One turn moves each row of this set onto another row. After a few examples, where does it send each row asked below?
vir: [  9  -5  11 -11 -13 -18 -13 -28 -35  31  -2  -2   4]
lilo: [  7 -19  10  -7   6 -26  -9 -14 -27  26 -11  20   0]
fer: [ 11 -23  13   3  -9 -27  -7 -10 -32  27 -23  12   8]
bov: [ -5  12 -12  14  -2 -16  -7  31  25 -14 -13 -13 -18]
Fur: [ 10   9 -10  26 -12  22   0  -2 -36  -9   9 -30  -3]
lini: [ 13  -2  12 -13 -16 -20 -14 -30 -39  29   0  -4   4]
Zaki: [ -8   8  -8  24 -10 -14  -5  32  23  -8 -24 -18 -13]
Zetif: [  1  21  -9  -1   7   0  14  22  30 -12  -6 -16   4]
Sal: [ 12 -15  11 -13   8 -29 -15 -14 -29  20  -4  18  -3]
Viku: [  6 -23  11  -3  -1 -25  -6 -15 -27  32 -18  15   6]
liv: [  6  19  -5   6  -6  -2  10  24  25 -11 -17 -29  11]
Vipon: [ -7  16  -9   6   0   5  20  19  32  -3 -15 -17   9]
bona: [-10  11 -13  13   4 -13  -6  29  27 -11 -12  -7 -18]
filu: [ 14  -4  13 -12 -14 -19 -15 -28 -37  28  -3  -4   4]
fem: [ 12  -4  14 -10 -14 -18 -10 -29 -37  32  -5  -5   5]
dar: [  5  23  -6   2  -3  -3   7  25  27 -15 -10 -25   8]
visuz: [ 14  -2  15 -13 -14 -20 -15 -28 -36  28  -1  -5   3]
bibim: [  2   5 -13  29  -9  28   8  -7 -35   1   5 -26   1]
govi: [  9  15 -15  19   0  25   1  -4 -33 -10  22 -21  -9]
bet: [  0  18  -5  10  -7   2  15  24  28  -6 -20 -27  11]
mig: [  3  24  -8  -1   2  -2   9  21  29 -14  -5 -22   5]
kop: [  7   9 -12  31 -11  26   2  -4 -36  -4   6 -29  -2]
tiko: [ 12  -2  14 -14 -11 -21 -15 -27 -37  29   1  -4   2]
suzu: [-15   3 -12  23  -6  -8   3  27  27   1 -25  -9 -13]
zupa: [ -4  11 -10  18  -7 -16 -10  32  24 -13 -18 -17 -16]
Lik: [  0   9 -16  21   1  29   8  -8 -32  -2  13 -16  -5]
bizos: [ 10  -4  15 -13 -13 -18 -11 -30 -37  32  -3  -3   2]
Ral: [ -5  15  -6   8  -3   4  18  22  29  -3 -20 -23  12]
regiv: [ 19  -8  13 -12   6 -34 -23  -9 -29  12  -5  14   0]
riva: [-15   8 -15  14   4 -10   0  28  29  -7 -13  -3 -18]
voge: [ 24 -11  16  -8  -3 -34 -23  -7 -33   9  -9   7   0]
Duban: [ 12  -2  13 -15 -10 -18 -12 -30 -37  29   0  -1   3]
Feba: [ -7  20  -9  -1   7   5  18  19  32  -6 -10 -13   6]
Bebo: [ 25 -16  18  -2  -9 -36 -22  -7 -34  14 -16   3   6]
Sebo: [ 18 -20  16   4 -10 -32 -16  -8 -32  20 -24   3   8]
Tak: [-10   4  -9  26 -10 -10  -2  28  25  -3 -26 -15 -12]
meti: [  3  13 -17  17   3  25   3  -9 -33  -6  20 -17  -8]
zef: [ 11  16 -13  21  -4  20  -2  -3 -36 -12  15 -25  -5]
Kor: [-17   5 -16  19   0  -9   3  25  27  -1 -20  -5 -15]
tav: [ -3   7 -15  27  -4  31  10  -9 -35   3  10 -19  -3]

suzu -> Tak
filu -> visuz
Where do these go?
voge -> regiv
tav -> bibim
liv -> dar

One turn moves each row of this set onto another row. After a few examples, where does it send each row asked below?
dola: [ -8  -1   0  15  11  29  -2 -40   7   3  -9   8  36 -18  21   8   0 -13
 -35  19  14  -8 -13 -30  -1   4  -9  -8 -27  -4  -2  35  21   4   0  10
  -8  -2  -1]
datu: [ -4   6  11  16 -12  30   0 -15  29   3 -13  12 -23  -3  17   8  -5  20
 -29 -32 -18 -10 -15  -2   3   5  29  12  -3  30 -16  22  -2   9   0   7
   2  44  53]
Tas: [  2   5 -14  -3  -5 -45   8 -50 -11 -33   8  12  31 -16  -5  -9   9   6
 -36   0 -35  11  -6  -8   3 -15 -11  -2   5  24 -18  19  22  -1 -27   4
  -1  10   4]
ven: [  3 -15   4  14  12  24   7 -25  27  -3 -11   5  16 -22  24  33  12 -20
 -47   6  -4 -11 -14 -24   5  -1  10  -4  -9  12   6  32  34   6   9  17
 -11   8  -5]
Dob: [-11  21  12   7 -10  35  28  17  -4 -14 -20   1  14   0  22 -36   8  -8
 -14  10  -1   6   1 -34  24   9  14 -12  17 -30  -7 -16   2  35   1  13
 -17 -11 -13]
vaf: [-14  20  17  22 -35  18   4 -22 -18 -20  -7   7 -14  16   2   0  -8   1
 -35   4 -19  -8 -10   8 -16   7  35  10 -16  -3  -6  26  -4 -13 -27   6
  -3  27  45]
Zubo: [  5   0  11  23  -1  21  28 -28  19 -29  -9  -4 -15 -16  12  25  11 -31
 -50  -1 -13   1  -6 -13   3   1   1  -3   4   0   8  40  23   0  -2  18
 -16  21 -14]
poko: [  8  -8 -14   7   1 -29   7 -51  14 -11  12  16  27 -16   3  -8  19  15
 -27 -22 -21  -1  -8 -12  19 -10 -24  18  24  36 -30   5  12  30 -13   9
   4  12   8]
rupo: [ -1   8  32  26 -17  16  12 -19  -4 -12 -14  27  -4 -13  13  -5  16  -2
 -27  -3   3 -23  -7 -10   4  14  22  10  -4   5 -19  17   8  26  -8  18
 -10   7  78]
nutab: [  8 -13  -8  22  -7 -41  21 -42  -6 -32  16  22  21  -9 -10  -5  36  11
 -38 -11 -25   1  -3 -20  -4  -4  -7  18  17  20 -24  16  -1  19 -29  18
 -13   8   3]
Belo: [ -4   7 -20 -16 -12 -28   4  38 -15   6 -30   5  12 -14   5  -6  -3  13
 -26 -26 -10 -13 -14 -40  -9  -8  13  11 -10   7   8 -45 -15  29 -25  -1
 -13   0  18]
Lepug: [-16  22   9 -21   4  33  11  10  10  -3 -23  -4  17 -11  35 -34 -10  -7
 -11  11 -17  13  -6 -35  23   0  20 -24   2 -12   5  -9   9  29  17   9
  -5  -1 -17]
Kape: [ -9  15   5  -6 -13  35  27  24  -4 -18 -18  -7   5  -1  15 -16   6  -8
 -29   8 -31  15 -11 -32   2   0  45 -19   3 -15  10  -2  -6  10  -9   7
 -15   5 -38]
borum: [ -2  12 -11 -18 -18 -30   4  29 -23 -19 -25  -9 -20 -15   9 -35 -13  -6
  -9 -31 -16   4  12 -34  -6   5  -1   2  -2  10  -1 -27 -18  40 -25  12
   5  19  13]
leru: [ 12 -18 -12 -15  -1 -33   8 -52  13 -13  23  12  22 -19  -1  -5  16  11
 -34 -19 -39   5 -15  -9  -9  -6  -1  16   0  50 -13  18  -4  22  -6  10
  -5  13 -11]
feref: [ -3   5  31  -8 -25  25  -2 -39   6  13   5  11 -12   1  12  -3  -5 -10
 -20  -2 -13 -20 -23  10 -18  16  27  25 -26  19   4  14 -23  29   8  13
  -2   6  42]
Pevi: [ -2   4  -6 -23 -17 -39   8  34  -8 -20 -19 -10 -24  -7  16 -20 -16 -10
 -15 -32 -21  -4  10 -16   1   3   3  13   8   9   8 -40  -4  40  -6  13
  -9  15  11]
fegug: [ -4  21  -4  -9  -5 -12  12  20  -8 -23   8   8  -3 -23   5 -18 -14 -29
 -12  -2 -79  14 -11  19  -6  -6 -19  28  -2   8   8   6 -13  21   6  17
  -8   8  43]
kulu: [ -4   8  -3  -2  -2  43  15  33  10  -9 -26  -3  12 -14  28 -19   4   5
 -22  -5 -21  12  -5 -39  21   1  40 -26  14   6 -10  -4  15  22   1   9
  -4  11 -23]
Rono: [ -3   6  -4  -9   0 -48  12 -71   7 -11  15  16  22  -6  -2 -12  15  -1
 -32  -2 -36   6 -10 -14   1 -13 -24  18   4  11   0  10 -11  21 -11  13
  -6   4  -1]
kevud: [  3   9  11  18  -6  38  28 -45  16 -18   0  -9 -17 -13   8  -1   0 -27
 -32 -11  -2   9  -9 -11  -5  12 -21   4  -5   1  -1  43  -7  14   2  15
 -11  21 -23]
lub: [ -5  14 -17 -24 -11 -23  -3  25 -22   3 -30  -2   0 -19   5 -29  -9   6
 -12 -29 -13  -1  -6 -46 -12  -4   4   1 -16  12   6 -28 -30  33 -30   4
   4   9  13]
Tibal: [-11   0 -21  -2   3   0 -12  24   5  20   7  19  26 -15  11   4   2  -4
 -16  -2 -74   2 -25 -10 -11 -11  -2  40  -9  14   7   0 -26  24   0  16
  -2   2  44]
mib: [ -1   2 -13  21 -10  -5   8  41  -8 -17   2  18  14 -16   4   8  11 -16
 -22  -3 -67  -3 -13   6   4 -10  -5  39  18   6  -7  -6   4  22 -11  18
 -10   0  56]
Vuk: [  0   3 -15  12   0   9   4  29  -3 -15   9  15   2 -30   7 -30  -2  -4
   0 -25 -59  17  -4  -5  -7   7 -19  29   1  27 -23  14 -27  37   1  19
  -2  19  50]
Setet: [ -2   5  -1  30  -2  45  10 -44   3  -7  -3   1  15 -14  10  -9   1 -10
 -23  -1  23   0  -9 -26  -1  15 -26   3 -14  -3 -19  39  -2  17  -7  10
  -7   7  -6]
zedoz: [-15  13 -23  16   2  -6  -7  25 -24 -12   0  22  27 -18   3 -22   1  -2
 -11   4 -64  18  -7 -18 -19  -3  -9  18 -14  -1  -8  18 -28  10 -20  15
  -2  10  53]
femi: [ -5   9  11  -5 -15  45  32  16  11  -1 -10  -4   2   3  19 -23   8  -6
 -18  -3 -16   4 -11 -28   9   9  29   2  12 -11   8 -14 -22  38   9  13
 -20  -5 -37]
led: [ -5   6 -11 -23 -14 -43  10  40 -10 -11 -24  -1  -3  -5  12  -3 -11   1
 -29 -21 -20 -13  -4 -20  -2  -7  11  15  -1   0  18 -49   0  26 -10   5
 -22   2  13]
Fura: [-19  34  33 -10  -3   0   3 -35  13  -5 -21  20 -12 -11  18  -5 -12  -3
 -29   2 -26  -2 -13  -7   1  -4  20  -6 -27  -1  12  26   1   0  10   8
  -6  24  65]

nutab -> Rono
feref -> rupo
Setet -> dola
Where do these go?
kulu -> Kape
lub -> Belo
Vuk -> zedoz

